(in the rows, 128 means zero)
Named moves, each a turn or a mirror, and the order they were made in; the first pair answered:
move j108:
[147 140 124 145 140 137 125 102 144  83  70 131] => [152 151 117 147 135 128 130 104 133  70  80 134]
[137 116 120 134 147  87 138 161  87 156 171 113] => [117  91 143 124 158 118 131 155 111 186 141  97]
[111 156 109 142 131 112 115 144 112 131 127 140] => [ 97 144 124 134 135 132 105 137 132 148 104 127]
move j544:
[125 136 136 137 126 129 129 116 143 110  98 135] => [114 131 136 128 125 143 125 123 148 122 101 140]
[148 131 109 144 135 121 131 124 127 128 112 118] => [143 132 104 138 134 121 129 123 136 123 111 124]
[151  83 150 148 127 128  99 133 134 162 172 146] => [167  88 146 162 127 117 102 128 117 148 173 142]
move j550:
[100 123 144 105 142 183 139 102 207 109  83 114] => [160 167 107 150 129 116 180  98 119  34 124 123]
[135 100 128 122 127 122 128 140 134 149 127 126] => [143 111 125 135 125 113 135 140 114 135 131 122]
[138 122 135 155 135 116 139 106 124 123  97 108] => [121 156 114 125 103 100 139 133 135 131 147 153]
move j671:
[144 169 113 137 132 101 136 110 136  99 134 162] => [145 153 101 136 134  91 139 125 119 125 162 155]
[131 154 124 123 101 110 130 104 124  83  85 137] => [144 140 108 137 115  84 135 128  75 108 130 128]
[ 97 160 129 107  90 161 133 122 205 111  90 144] => [156 161 122 165 103 120 153 103 138  46  90 123]
Now pairs of rows:
Between the rows of a pair lie 2 to 3 moves.
[122 127 147 124 117 154 117  99 180  94  76 137] => [155  99 152 159 142 140 127  96 133  92  80 107]	j671, j108
[194  92 140 174 106  71 153 122 144  85 110 103] => [140  57 154 121 112 115 124 155 208 184 117 106]	j671, j108, j671
[138  85 128 138 162 125 132 137 115 161 154 103] => [104 120 125  89 135 143 122 141 171 162 142 137]	j550, j671
[101 111 138 108 134 146 120 112 178 129  85 124] => [150 102 114 145 147  94 146 135  84 128 153 107]	j671, j108, j671
[114  94  96 139 115  89 116 158 109 169 205 111] => [132 152 108 153  90 104 128  86 159  50  98 127]	j671, j671, j550
[139 118 170 167 155 184 106 104  83 103  69  70] => [104 162 123 117 113 134 109 183  54 154 211 139]	j671, j550
[110 115 172 104  90 160 133 107 171 108  81 142] => [119 128 131  95  75 109 143 157 103 124 188 167]	j108, j671, j671
[132 114 134 142 124 175 123  90 157 113  64 116] => [116  77 136 129 142 174 110 132 136 181 108 105]	j108, j671, j108
[148 103 104 154 133  91 127 167  85 128 187 107] => [ 93 109 139 116 120 160 100 136 197 129  92 122]	j550, j671
[138  92 132  96 119 139 113 169 116 214 203 108] => [102 130 143  62  86 178 105 136 206 181 134 137]	j108, j671
